128 stands for zero in the data rows.
Each row of this table is followed by its label. One hidden rule gives the labels. It looks at one to three of the table's principal directions, none of them among the few with the most spread.
[114 101 129  94 112 101 177 144 104 136 175 180  81  99 106 169  87 148
 112 168 121 112 117 131 107 164 115 122 132 162 115 157] 0
[141 166 134 141 146 141  77 109 140 104  82  91 167 161 124  97 164 116
 169 104 155 145 128 134 129  96 139 148 142 101 153  97] 7
[106 142 151 106 169 118 148 124 136 123 153 112 114 149 141 120 114 152
  98 163 152 140 103  90 114 154 111 139 132 142 106 111] 2
[113 119 131 117 115 137 152 127 125 121 161 153  91  85 117 164 128 123
 123 128 105 102 131 129 129 149 137 114 119 127  93 165] 5
[133 161 126 158 135 149  93 114 146 136  71  70 155 129 157  80 143 105
 143  95 143 152 133 163 138  88 129 145 127 103 139  90] 0
[111 125 151 142 142 143 125 118 131 129 124  99 159 184 175 100 120 138
  96 136 146 149 109 116 128 141  93 150 122 117 122 107] 2
[152 159 135 135 158 133  83 106 150 116  80  83 179 179 142  82 160 131
 139 120 159 157 132  91 142  91 146 133 134 103 170  82] 6
[114 144 134 106 134 107 133 133 121 120 122 146 105 124 108 131 120 127
 148 141 142 126 111 157 108 136 120 133 137 138 123 137] 1
[145 141 126 124 139 112 114 127 127 127 110 118 138 140 117 111 129 134
 139 134 147 139 126 124 126 109 131 137 139 131 151 106] 6
[143 131 115 152 143 129 121 140 134 140 132  97 132 121 130 114 131 130
 117 114 120 131 137 117 141 112 130 133 125 136 113 112] 4
[170 156 100 116 152  98  93 141 141 141  66 103 160 150 107  85 138 139
 165 131 156 168 150 113 128  70 168 110 144 149 201  72] 5
[121 160 152 112 130  99 157 121 101 127 139 118  47  57 105 125  86 138
 109 157 156 112  92 177 114 119  94 181 134 132  70 133] 7
[125 117 131 142  98 159 103 113 127 106  77 123 190 191 153 113 157 129
 151 103 124 154 142 119 144 102 142 110 111  97 173 138] 1
[139 173 139 121 184 120 106 121 155 136 100  73 134 143 147  78 132 138
 116 142 167 158 122 101 128 103 138 138 136 129 133  65] 1
[143 150 116  79 176  58 169 158 128 184 139 117  65  76 113 103  55 161
  95 200 170 154 114 128  97 123 122 135 153 201 137  62] 0
[112  94 121  99 132 104 166 154 115 136 193 184 104 128 104 174  98 143
 119 164 117 111 119 115  99 187 114 117 143 174 121 147] 1
[132 139 137 131 166 137 111 133 146 136 128  97 146 160 157 101 129 140
 106 138 144 147 129  95 129 127 131 130 129 134 121  85] 1
[156 181 106  78 187  41 146 156 129 161 127 117  54  57  63 106  84 145
 142 180 175 139 112 146  94 106 136 146 169 194 138  71] 0
[161 157 110 192 119 183  38 101 150  82  66  79 208 161 115 108 227  84
 202  30 109 124 163 129 168  66 173 129 125  61 154 130] 0
[101  89 138 136  74 144 158 123 103 120 149 169 116 119 138 164 115 122
 115 122  98 104 120 158 131 156 101 127 108 113 105 190] 3
[144 119 117 174 111 176  74 115 146 115 102 113 195 163 147 122 182  96
 155  69 104 123 157 125 154 111 150 117 121  86 150 129] 3
[135 157 136 159 108 173  70  96 134  74  69 101 176 161 123 114 199 105
 185  66 123 130 141 135 154  81 158 131 116  65 140 149] 1
[133 117 137 120 134 115 148 138 120 151 145 127 106 119 145 121  92 149
  84 159 136 131 121 118 127 133 112 136 123 145 111 113] 5
[142 143 114 137 133 132  95 121 145 127  85 111 169 153 129 105 155 113
 161 105 135 146 142 130 133 103 148 117 136 117 174 106] 6
[144  87  99 113  84 101 148 143 112 127 160 212 104  87  71 191 136 113
 152 121  83  80 147 136 133 149 149  89 127 137 145 197] 1
[119 133 136 143  89 131 120 114 112 123  95 138 123 113 129 124 126 100
 147 106 129 117 114 204 127 118 100 152 125  98 126 154] 3
[125 101 110 164 113 182  98 124 151 129 103 108 216 193 172 119 165 114
 143  86 103 154 162  99 146 124 150  95 117 111 176 115] 1
[139 126 125 170 113 163  97 120 133 114 115 107 156 136 140 122 163 110
 135  82 106 117 144 130 155 107 136 131 113  94 112 141] 1
[108 133 154 129 131 130 156 126 121 150 138 105  88 101 168 109  85 137
  74 152 142 132 105 152 125 135  91 156 115 129  78 116] 1
[151 133 111 126 118 105 116 133 119 126 132 153 110  91  80 147 135 111
 161 117 123 102 133 158 123 121 137 134 145 131 136 140] 7
[111 123 136 135 105 133 151 115 113 115 127 125 117 118 130 134 125 131
 120 121 119 124 117 136 137 124 112 136 113 113 113 163] 1
[119  91 124 148  94 161 133 116 131 108 165 164 142 124 126 176 164 105
 129  94  78  88 143 109 150 159 137 103 111  98 114 191] 3
[139 134 127 128 129 122 122 126 129 131 112 121 129 126 128 116 130 130
 127 128 134 132 131 126 134 111 134 127 125 124 137 121] 1
[147 176 127 111 184  99 120 137 148 158 107  78 102 101 132  80 105 139
 114 155 170 155 122 125 116 100 136 143 145 154 127  54] 5
[144 141 132 161 127 151  78 117 134 118  95 103 167 157 140 104 156 108
 147  94 136 130 133 148 139 105 126 149 131  96 135 110] 3
[121 139 147 133 129 142 120 117 126 126 118 110 127 132 151 112 119 129
 117 132 145 136 118 143 125 124 114 150 127 115 114 111] 7
[108 118 139 113 126 128 141 133 122 122 170 168  99 112 118 163 119 120
 127 140 120 100 116 145 109 174 115 131 135 134  95 152] 5
[118 104 119 125 127 139 149 142 135 143 156 140 122 119 142 145 119 133
 108 134 105 126 141 107 129 150 137 102 119 146 117 133] 2
[140  91 106 123 123 110 148 145 129 143 170 168 126 121 110 161 128 129
 114 133  97 105 142  95 135 155 136  98 127 148 137 153] 1
[113 138 132 128 101 132 132 112 119 103  99 133 127 124 116 132 146 119
 156 109 122 127 123 153 133 113 130 125 118 105 135 166] 2
[131 139 139 133 152 143  99 113 149 126 110 104 171 175 157 102 146 124
 126 126 147 147 128 104 129 129 130 130 134 112 153  92] 6
[119 157 149  77 189  77 176 146 125 158 158 104  58 102 133 102  59 178
  69 211 179 153  94 101  98 140 105 151 140 185  93  73] 1
[124 152 129 115 138 116 136 126 120 106 125 118 105 111  96 131 134 139
 150 131 138 131 120 125 122 113 137 137 133 134 119 137] 1
[113 109 140 131 108 148 134 121 124 123 138 146 134 138 148 142 127 124
 117 127 116 120 127 132 130 148 119 123 117 114 119 148] 3
[138 139 122 165 134 169  84 118 143  97 120  99 166 148 124 127 185 110
 158  76 109 120 147 109 150 110 153 128 124  96 117 134] 4
[150  98  98 139 103 136 112 145 130 134 140 166 144 117 106 159 147 110
 153 103  92 107 161 130 137 131 158  96 130 133 148 147] 3
[107 113 128  89 128  86 168 146 111 139 151 174 101 134 111 147  89 144
 123 172 137 129 106 140  97 166 104 122 139 167 139 142] 2
[108 138 147  79 169  89 190 143 126 164 169 121  54  87 143 120  57 169
  63 205 160 143 100 107 101 155 105 137 132 180  91  94] 3
[137 141 113 111 148  87 127 150 128 154 113 133 120 128 112 110 103 128
 141 149 151 143 121 156 105 125 120 132 150 163 155  95] 2
[108 125 158 144 151 166 118 113 145 125 139  95 161 181 189 107 132 135
  85 133 138 142 117  92 134 150 107 141 117 108 105 103] 5
[130 118 115 140 108 156 109 124 136 115 122 140 153 130 123 147 159 110
 158  97 104 120 151 128 136 126 155 106 125 113 142 144] 0
[136 102 108 133 119 130 134 146 133 149 144 147 131 118 131 143 124 123
 120 124 104 120 148 122 133 138 140 103 124 143 133 132] 1
[116 135 134 123 166 115 136 146 137 161 136 104 125 147 161  98  90 139
  95 158 153 152 112 134 106 147  99 144 139 161 117  76] 4
[141 144 111 157 111 134 103 121 131 124  94 112 137 103 112 119 155  96
 164  82 116 119 139 171 142  97 136 134 128 105 135 138] 2
[122 113 138 101 126 107 168 137 114 142 187 169  63  71 113 165  90 136
  95 165 123  95 114 134 113 167 112 135 133 149  85 147] 7
[130 123 112 142  98 125 112 132 116 118 102 149 143 132 105 135 144 106
 171  98 115 120 133 177 127 117 126 127 130 118 147 156] 4
[119 112 129 105 116 106 152 144 117 156 143 168  94 102 130 141  86 126
 114 158 130 119 119 167 106 155 109 126 134 151 123 130] 5
[116 154 143 107 129 105 146 121 113 123 113 122  90 104 116 117 103 137
 130 150 155 135 102 162 112 118 109 154 133 133 116 127] 0
[117 137 131  95 121  80 165 145 105 155 121 151  68  85 114 123  69 137
 119 170 151 132 102 190  99 131  98 144 137 161 121 126] 1
[131 131 121 119 133 106 140 148 119 144 134 135  97 102 115 128 103 133
 124 143 132 126 124 151 116 127 122 133 134 153 114 121] 2
[110 143 152  98 142 102 155 127 112 117 145 137  85 120 115 131 102 151
 112 166 152 126  96 131 110 142 104 150 131 140  98 137] 1
[130  83 119 150 109 174 100 132 144 124 154 164 180 168 150 161 163 106
 133  98  87 108 158 103 139 164 148  92 121 111 138 145] 1
[150 177 133 134 170 146  80 102 159  98  86  70 165 155 126  91 183 129
 154 106 151 150 140  75 147  82 172 126 132  98 150  89] 3
[108  98 136 129 106 136 149 135 119 143 154 159 118 124 149 148 104 122
 104 137 114 114 121 152 120 164 102 127 121 131 109 147] 5
[ 96 111 165 134 108 154 144 105 108  92 152 135 138 169 149 145 129 144
 106 134 128 121 102 112 130 156  93 151 114 100  99 167] 0
[112 113 133  89 102  64 180 152  86 162 144 189  58  85 105 144  46 134
 114 184 148 116  90 216  85 160  70 155 144 171 120 144] 3
[123 148 145 124 135 132 135 111 124 102 123 105 114 125 123 121 139 144
 122 130 137 131 118 104 139 110 131 139 117 112 107 140] 1
[132 102  91 102 119 100 161 161 127 157 159 176  95  77  94 166 107 126
 139 142 100 115 149 133 114 148 153  86 136 176 144 143] 1
[168 176 110 140 168 105  70 133 145 128  58  75 169 165 111  67 156 126
 169 110 163 164 137 126 133  64 151 138 146 129 178  68] 1
[128 150 144 116 135 124 111 114 126 107 106 126 132 146 120 117 138 130
 146 134 152 134 116 134 121 118 128 141 135 113 137 122] 3
[122 129 134 153 119 150 120 118 125 109 125 111 139 136 134 128 149 122
 129 101 116 122 128 127 144 120 123 137 115 104 106 148] 4
[117  90 128 106 119 112 179 140 119 154 174 159 102 113 140 152  86 149
  80 167 116 122 124 103 123 164 113 112 120 157 122 142] 6
[155 126 117 164 118 167  68 114 147 122  77 100 209 182 154 100 173 109
 155  84 125 148 158 115 151  92 155 118 126  93 181 100] 7
Which label does each new row get?
[132 164 124 106 155  88 135 133 122 117 112 113 103 119  88 113 124 145
 151 144 155 142 113 129 115 105 131 140 141 150 135 118] >> 4
[121 124 135 121  91 130 127 118 109 114 113 158 120 117 116 143 124 117
 153 124 128 118 122 174 120 128 121 136 130 112 135 155] >> 7
[130 112 116 146 129 129 137 139 128 134 163 133 120 112 120 146 133 120
 116 114 102 106 133 121 136 145 122 127 125 135 102 146] >> 4
[111 158 165 112 167 105 167 124 113 128 150  82  72 115 142 100  81 173
  68 179 169 145  85 108 119 125  87 177 123 145  66 105] >> 4
[125 120 127 127 114 124 153 131 115 125 147 136  96  94 115 146 119 136
 116 130 113 113 127 127 136 127 127 127 117 131 101 157] >> 2
[162 110  91 157 103 158 104 129 143 126 129 131 150  93 108 153 175 104
 155  75  79 106 179 105 163 101 185  89 118 111 144 148] >> 7
[147 129 104 121 123 133 116 133 139 121 119 139 134 109 102 143 156 124
 160 112 109 126 160 104 139 107 180  90 127 130 153 135] >> 3
[121 143 139 112 136 117 138 124 125 134 135 130  96  99 124 129 108 126
 123 146 145 123 113 151 113 137 116 145 138 133 113 119] >> 7
[141 129 124 145 119 130 123 124 122 123 140 127 111  94 110 139 137 116
 130 109 115 103 131 141 140 120 127 141 127 115 104 145] >> 6
[113 126 122 129  97 116 151 119 109  94 142 160  98  93  78 168 150 113
 158 104  99  92 119 151 135 134 124 126 120 113 107 207] >> 4
[127 107 131 144 109 151 130 120 120 103 154 138 138 136 121 155 150 131
 127 110 103 109 135 100 145 135 133 125 116 110 111 165] >> 0
[ 99  83 123 145  64 147 163 125 100 114 145 166 129 122 126 170 126 119
 133 104  84 108 128 156 136 149 107 119 106 116 118 205] >> 1
[107 120 143 139 121 139 137 122 117 110 152 134 124 140 131 143 130 128
 119 123 120 113 111 133 126 152 102 146 123 117  95 155] >> 4
[158 144 125 157 153 145  75 123 142 118 103  86 182 176 135  96 160 127
 142 104 143 145 140 102 141  98 140 144 138 112 148  85] >> 0
[116  97 132 150  85 170 116 111 123 101 132 156 165 155 137 158 162 109
 145  92  95 109 140 128 143 143 132 114 113  90 133 177] >> 6
[113 118 141 117  94 122 145 116 105 112 118 155 121 134 122 140 119 132
 135 135 129 124 113 152 124 131 111 133 121 115 135 165] >> 3
[107 162 174 153 149 155 110  90 131  87 116  72 144 172 159  96 156 132
 107 114 151 132  95 111 145 120  95 174 113  76  83 131] >> 1
[105 116 145 150  97 159 116 114 113  97 118 136 156 169 142 136 145 118
 143 103 120 123 117 154 130 137 104 144 117  96 117 163] >> 4
[107 145 151 120 145 111 156 128 111 124 140 105  92 123 131 114  96 152
 100 156 152 136  94 136 116 132  90 166 127 140  87 125] >> 4
[145 126 116 174  95 184  73 107 139  87  99 121 181 141 119 141 206  93
 179  50  90 109 164 125 165  96 171 111 113  70 137 163] >> 5
[106 103 141 159 111 176 124 122 128 126 130 110 168 171 180 123 130 128
 107 111 116 140 130 124 136 141 108 134 111 110 116 129] >> 1
[112 123 151 136 109 156 129 113 118 105 149 137 112 116 135 149 136 122
 120 119 118 105 120 138 133 143 118 143 117 100  84 159] >> 3
[136 161 120  88 146  71 143 141 119 143 114 140  75  81  84 120  96 132
 150 161 160 132 111 169  99 116 127 139 153 162 140 109] >> 3
[140 117  97 110 134  81 168 160 119 159 162 150  76  68  87 149  95 137
 120 149 114 114 132 133 119 134 131 116 136 179 120 136] >> 4
[106 118 153 118 131 120 143 133 116 136 142 144 117 155 155 124  96 138
  96 158 144 130 101 145 111 159  87 146 126 134 106 127] >> 1
[148 108 102 162 114 155 101 134 146 138 116 124 170 137 140 128 162 105
 138  85  93 123 164 117 154 114 156  97 116 114 147 132] >> 1
A new table starts here. Its rows get labels from a new hidden rule, each label after its row.
[117 136 127 105 140 118 121 157 148 122 145 125 116 141 125  91 133 124
 167 116 145 137 127 153 184 167 113 128  81 124 189 169] HD
[113 120 126 140  95 129 130  81 132 137 124 166 133  97 124 130 139 144
 135 145 105 134 127 150 114 126 129 141 164 108 110 179] DT
[215 131 100 160 134 107 155  76  75 138 103 160 116  73 111 146  84 137
 131 121 172 101 125 143 132  43 146 124  97 165  78 134] DT
[ 85 149 151 152 124 134 140 162 113 158 105 147 117 158 105 126 140 159
 161 127  99 106 115 152 141 131 122 172 117 108 152  94] DT
[120 111 144 129 120 133 151 102 102 146 102 125 103 107 104 135 114 150
 141 116  91  84 116 182 161 118  58 195  57 165 232 109] JR
[129 151 146 129 176 141 101 191  37 123 119 163 125 101 158 129  90 160
 127 143 135 124 118 132 112  81 164  83  44  87 184  76] JR
[138 115 125 129 149 106 129  51 141 164  86 136  99  81 152 117  94 113
 128 115  98 106 141 177 196  49  89 115  54 160 184 255] HD
[137 129 117 159 114 131 136 153  96 135 113 123 114  81 109 144  94 146
 121 124 112 116 113 172 100 113 139 202 128 153 110 102] DT
[220 106 123 115 113 111 155  57 144 124 141 125 114 150 130 128 124 131
 153 106 128 117 136 119 145 102 107 101 121 136 106 171] HD
[144 112 122 146 154 122 110  34 146 129 147 127 132 121 109 128 121 130
 157 122 112 127 137 122 153  92 103 123  70 117 127 139] HD
[149 174 138  94 124 140 111 159 102 128 136 156 144 136  90 135 116 111
 123 131 103 126 131  74  71 138 199 121 207 114  66  56] JR
[105 141 149 110 164 133 111 187 114 127 159 122 139 163 151 125 160 114
 124 173 138 123 120 140  47 182 166 201 163 136 166  55] JR
[116 126 133 106 153 115 144 118  56 132 129 112 158 158  95 167 139 115
  94 132 157 140 127  87  70 158 130  91 218 139  91 116] JR
[151 142 131 130 114 121 110 166 161 131 142 118 100 120 151  95 133 134
 141 121 116 132 119  83 168  99 116 165 121 130 208 152] JR
[112 108 120 115 112 126 128 108 175 132 107 156 111 150 131 133 110 116
 126 131 106  99 144 134 181 136 149 158 113 104 184  97] HD
[123 127 150  92 161 128  75 228 203 126 184 140 160 161 156 122 131 127
 119  95 188 180 137 111 183 125 169  42 189  77  87 168] HD
[118 110 147 116 117 139 106 116 159 122 146 121 106 176 151 112 153 115
 121 106 165 142 128 140 208 157  93  53 138 123  65 161] HD
[134 112 102 123 114 114 135  89 134 145 143  89 106 134 113 111 153 120
 129 118 165 132 125 183 158 167 124  92  92 130 218 140] JR
[134 114 134 105 115 130 122 204 110 127 136 153 130 138 164 133 155 124
 135 135 113 144 139 113 109 184 155 109 150 115 115 143] JR
[ 98 119 122 113 152 150 127 167 106 125 130  93 120 107 146 124  87 134
 121 150  56 110 115 188 183 129 104 123 159 116 127 110] DT
[155 124 128 114  73 117 127  78 218 110 148  96 108 167 156 117 179 125
 106 108 196 144 118  66 100 142 153  91 255 140 103 126] JR
[120 143 124  87 150 128 127 241 127 109 129 118 158 189 152 157 131 122
  87 132 168 157 127  28  36 164 144  83 148  98  70 123] JR
[104 115 137 132 112 141 138 140  78 124 150 110 120 137 125 128 154 125
 104 135 140 124 116 109 126 114  88 142 134 100 184  59] JR
[125 143 118 124 110 134 131 129 135 121 124 139 128 134 153 113 125 132
  98 148 102 128 126 136 140 168 133  94 136 126 138 106] DT
[112 154 156 118  74 138 115 172 106  96 134 105 120 142  98 119 130 130
  96 136  90 158 112  61  52 132 142 155 207 126 175  90] JR
[ 92 167 136 116 140 129 131 147 140 117 122 136 121 138 126 143 120 131
 117 131 134 143 127 101  92 181 144 116 157 123 102  58] JR
[109 128 135 107 119 120 143 171  92 126 143 151 145  81 107 157 101 143
 155 123 145 126 136 156 172 102 165 117 203 121 125 102] HD
[113 155 134 147 151 130 110 113 138 143 113 149 133 102 151 135 118 132
 145 166 120 123 137 132 159  59 121 105  70 130 141 102] HD
[ 91 128 154 120  85 126 124 234 116 106 138  79  89 176 127 112 202  89
  97 139 146 166 133 139 159 184  71 148 202 108 139 155] HD
[173 143 116 123 151 122 113 198 104 149 137 130 163  82 162 125 103 121
 134 119 124 120 138  87 156  83 122  92  99 125 168 181] JR
[ 90 135 138  77 126 140 131 189  86 131 140 127 152 134 140 121 138 141
 124 137 125 132 116 163 142 134 127 105 229  81  92 176] DT
[ 80 103 133 155 119 150 132 147 105 117 126 121  87 132  38 114 173 115
 112 163 135 111 107 169 147 129  78 166 120 137 190 134] JR
[115 104 104 159 128 121 116 111 110 140 122 108 107 147  49 145 147 122
 121 122 133 116 133  99 112 174  89 129 108 140  74 106] HD
[142  98 115  94 144 103 112  87 197 140 138 155 123  85 191 118 123 134
 123 115 141 127 149  71 160  97 157  99 115 118  45 166] HD
[ 97 123 135 135 196 148 131 173 158 112 133 136 166 114 139 115 142 144
 128 143  98 150 120 101  96 173 149 126 124 121  55 133] DT
[ 99 110 144 103 116 124 114  95 147 152 145 148 173 132 156 123 134 121
 130 124 108 129 138  75 100  63 140  59 154 105  52 100] HD
[157 131 112 134  93 123 135 135 148 122 132 163 147 101 145 155 116 118
 131 115 160 121 147  57 125 148 104  77 181 104 154 136] JR
[134 141 114 104  74 122 154 113 104 110 121 111 129 147 113 131 174 118
 134  94 164 146 133  75  81 157 140  72 105 136 155 115] JR
[ 73 106 129 158 111 133 124 164  93 102 161  71 135 183  68  92 144 137
 121 148  90 139 108 155 163 164 129 211 118 127 251 157] JR
[196 160 110 149 105 109 159  85  62 148 111 117  94 106 100 146 107 139
 124 148  95 103 135 145 138 138 151 107  54 135 161 100] JR
[147 122 121 117 139 108 119  96 146 139 133 125 163 154 165 122 137 106
 114 110 148 138 128 120  96 149  88 154 158 128 175 127] JR
[211 140 120  66 126 112 125  96 150 134 138 127 174 107 174 149 130 117
  93 120 179 168 158   6 134 122 242 134 209 119   0 131] HD
[151  84 129 157 145 113 158 181 170 155 112 122 140 169 117 121 111 133
 144 110  81 143 139 144 150 120  94 127  93 121 107 182] HD
[100 108 109 124 119 110 130 151 196 126 135 100  88 136  94 118 152  82
 131 105 170 143 120 142  86  77  91 124 166 133 203 182] JR
[172 125 115 135 135 132 126 120 200 157 129 142 147  95 119 136 139 113
 131  96 134 126 146 154 165 168 133 124 142 147 135 165] HD
[185 110 113 140 135 112 141  12 164 154 124 135 105 125 123 109 140 121
 133 101 132 113 142 178 157 104  82 125  79 110 187 159] DT
[150 120 134 152 122 123 144 175 104  89 119 127 119 120  67 134 145 146
  77 116 142 112 127 138  77 150 120 184  97 118  94 111] DT
[104 138 128 135 112 119 120 172  97  95 118 146 183 130 166 139 157 138
 102 146 147 117 123 100  94 121 145 150 135 112  83  31] DT
[105 125 126 118 130 119 124 172 153 111 126 127 138 186 109 112 143 106
 147 118 169 125 130 162 109 187  89  86 123 132  79 156] DT
[132 134 138 135 102 122 146 188 145 130 147 140 137 133 102 167 108 108
 129 144 137 160 130  67 111 139 186 159 114 145  27 125] HD
[147 120 125 146 100 122 128  77  59 119 122 139 102 125 114 147  80 108
 126 129 110 134 103 123 153 105  62 174 117 133 182  61] JR
[115 118 108 146 124 122 152 113 109 137 137 107  91 121 122 143 154 131
 147 111  85 111 127 175 179  69  98 190  94 177 176 141] DT
[155 112 111 157 116  97 149 107 154 136 135 112  76 126 104 125 127 114
 144 113 194 159 122 137 133 158 129 119 135 133 183 148] JR
[145 128 138 164  97 129 148 125 149 144 113 146  86 121 128 124 132 117
 136 136 153 115 104 184  89 105 120  99  97 148  87 123] DT
[143 116 124 104 112 128 126  82 143 156 136 125 114 112 128  99 141 123
 154 121 159 146 151 132 154 171  90  96 140 120  98 190] HD
[149 180 140 118 150 150 123 174 123 102 123 140 167  89 113 131 152 127
 115 144  86 143 103  89  71 154 142 144 182 115 102  87] JR
[ 83 140 143 121 141 127 115 107 135 126 144 104 129 127 170 142  90 127
 122 156 164 162 133 104  60 213 174 111 183 112  92  59] DT
[141 148 124 137 155 135 117 122  26 154 126 132 156 105 166 131  92 138
 150 118 147 111 131 135 125  59 155  92 102 127  15  96] DT
[148 123 118 127 136 137 121  95 165 136 154 139 152 111 161 130 107 132
 140 103 175 148 127 115 160  68 110  98  76 135 137 165] HD
[ 98 145 135 133 120 130 146 112 109 133 136 131 109 102 100 137 160 125
  97 146 133 115 121 131 111 194 132 150 160 128 131  64] DT
[139 165 130 176 162 137 141 136  31 133 101 180  89  82 155 134  71 154
 148 133  40  77 107 170 185  98 161 213  25 161 158 118] HD
[118 127 144  98 147 144 122 173 187  96 161  81 128 114 141 101 167 130
 118 139 145 164 149 140  94 228 124 129 170 112 135 125] DT
[124 120 127 162 116 130 119 105  75 126 102 120 133 102 106 140  99 143
 153 131  69 135 115 112 112  89 143  72 124 125 160  39] JR
[144 121 114 130 115 123 121  63 116 151 124 130 108 116  93 131 127 124
 120 123 112  97 119 134 129  90  72 170  43 148 138 104] DT
[146 108 125 182 147 131 141 113 126 133 118 116  84 113 154 129 105 125
 185 120  80  70 134 158 195  42 102 186  93 154 169 163] HD
Which column or columns does the hidden rule look at? Columns are counted from 0, in order:
23 24 30
Which label does each new row get?
[133 174 131 163 118 125 114 179 104 153 114 157 152 112 140 156 118 140
  95 149  95 137 125 121  79  77 172 179 105 147  46  89] -> DT
[115 136 141 140 155 126 137 216  61 125 151 142 123 147 143 145 132 123
 120 134 115 133 131 136  98 153 163  91 117 139 137  84] -> DT
[167 135  88 144  89 119 144  77 149 115 126 120 104 131 101 145 133 115
 126 140 180 140 149 113  62 174 150 105 194 115 150 169] -> JR
[180 129 116 186 125 130 129  66 101 158  92 158 146  97 135 149  81 151
 134 124 143 103 143 137 120  60 164 151 118 153 125 147] -> DT
[164  81 105 149 136 118 122 125 146 153 109 104  80 120 117 118 161 120
 127 107 114 107 109 102 142 202  90  68  72 149 131 226] -> HD
[113 138 131 110 156 127 144  87 156 103 140 100 120 164 129 113 173  99
 121 131 126 146 126 153 198 116 149 117 168  90 120 141] -> HD
[183 140 107 156 156 112 130  64 164 148 115 169 120  82 157 135  80 177
 146 120  81  92 116 107 160   0 127 149  49 135  95 131] -> HD
[121 115 120 142 117 133 141 171 100 121 121 133 159 134 145 142 165 117
 103 147 110 126 129  94 122 188 140 167 164 116 138  61] -> JR
[183 116 106 135 122 143 122  51 149 124 107 164 120 107 113 123 124 153
 137 132 130 134 125 155 130  91 115 120  78 130 135 164] -> DT
[134 133 114 160 108 118 136 182 159 134 120 132 137  89 122 133  81 141
 152 155 119  76 129 142 145  69 137 100  41 136 194 211] -> JR
[128 135 124 126 131 142 143  96 115 120  92 137 123 149  78 156 118 125
 135 126 132 132 124 114 102  99 188 136 153 142 172  86] -> JR
[148 107 110 150 141 112 123   0 165 150 135 101 141 135 173 102 150 132
 149 107 137 106 141 177 124 104  60 137 141 164 139 166] -> DT
[149 126 153 127 130 157 141 116 119 121 131 133 117 126 135 127  97 138
 114 139 141 127 110 154 126 102 100 142 101 128  78 115] -> DT
[121 118 124 118 141 133 149 214  83 111 132 120 129 134 138 131 113 119
  96 148 116 105 108 117  75 167 113 145 142 112 175  44] -> JR
[ 64 115 117 139  76 162 144 147 107  97 140  97 105 158  73 154 152  99
  84 130 131 159 125 156  40 209 112 208 189 111 255  83] -> JR
[106 143 143 131 145 140 116 122 147 139 127 122 147 105 125 128 117 157
 160 166  85 104 137 155 139  54 121 142  49 122 178 156] -> JR
[123 108 147 124 136 136 129 131 129 101 117  89 105 148  88 125 142 122
 101 147 171 156 110 153 109 209  93 221 135 125 211 147] -> JR
[160 154 132 109 143 146 113 175  81 140 106 163 137 129 180 116 117 128
 151 129 107 129 133 103 208  64 127 108 105 138   0 126] -> HD
[100 158 131 127 142 149 137 117  95 145 135 135 147 170 151 111 125 128
 112 144 151 129 120 145 178 148 154 165 118 128 139 154] -> HD
[170 149 114 132 129 139 141 110 169 137 126 128 132 145 157 146 139 121
 156 126 169 123 136  78  87 170 209 108 170 118 111  91] -> JR
[104 159 130 126 131 140 145 108 132 128 124 117 142 131 134 121 119 136
 149 144 116 131 114 101 156 111 140 134 100 132 128  97] -> HD
[ 73 111 117 125 139 131 113 154 119 149 132 131 105 134 134 109 108 119
 123 117 150 126 132  84 105 114 172 137 155 103 154 144] -> JR
[ 91  97 127 116  81 107 129  45 148 119 132 128 114 133 101 128 158 102
 132 122 166 122 135 147 135 210 105 127 113 167 213 160] -> JR
[117 106 132 122 128 128 141 101 140 138 127 124 112 148 100 104 137 109
  91 116 189 155 131 123 147 150 126 119 128 115 169 126] -> JR
[158 112 106 139  93 116 154 106 169 147 134  87  86 157  77 128 149 114
 155 116 128 145 130 158 107 133  72 150 140 125 194 100] -> JR
[157  98 102 128 148 122  85 137 180 130 138 119 114 132 138 103 123 138
 169 116 164 124 155 139 164  69 124  82 119 125 105 218] -> HD
[143 143 131 141 113 117 161 124  58 157 107 111 116 113  76 144 123 140
 143 133 163 107 125 138 147 138 100 138  87 168 194 103] -> JR
[111 139 133 158  94 137 131 146  14 126 114 122 131 119  96 130 123 102
 147 158  98 128  95 202 133 200 123 231  69 127  96  75] -> DT
[101 135 134 127 101 128 132 149 170 101 150 103 122 144  97 138 143 117
 131 119 144  96 121 126 134 151 104 158 117 143 166 128] -> JR
[101 114 131 101 160 133  97  88 162 115 135 118 142 146 188 125  79 129
 125 134 161 126 134 114 175 109 170  69 174 130 125 125] -> HD
[101 141 136 113 125 117 113 164  92 107 153 156 148 125 183 113  84 144
 109 135  79 126 125 101 179 117 224 124 115  98  82 144] -> HD
[127 121 113  95 150 127 123  55 185 120 140 109 125 193 100 132 160  96
 124 121 170 140 135 103  85 164 143 108 145 109 139 133] -> JR
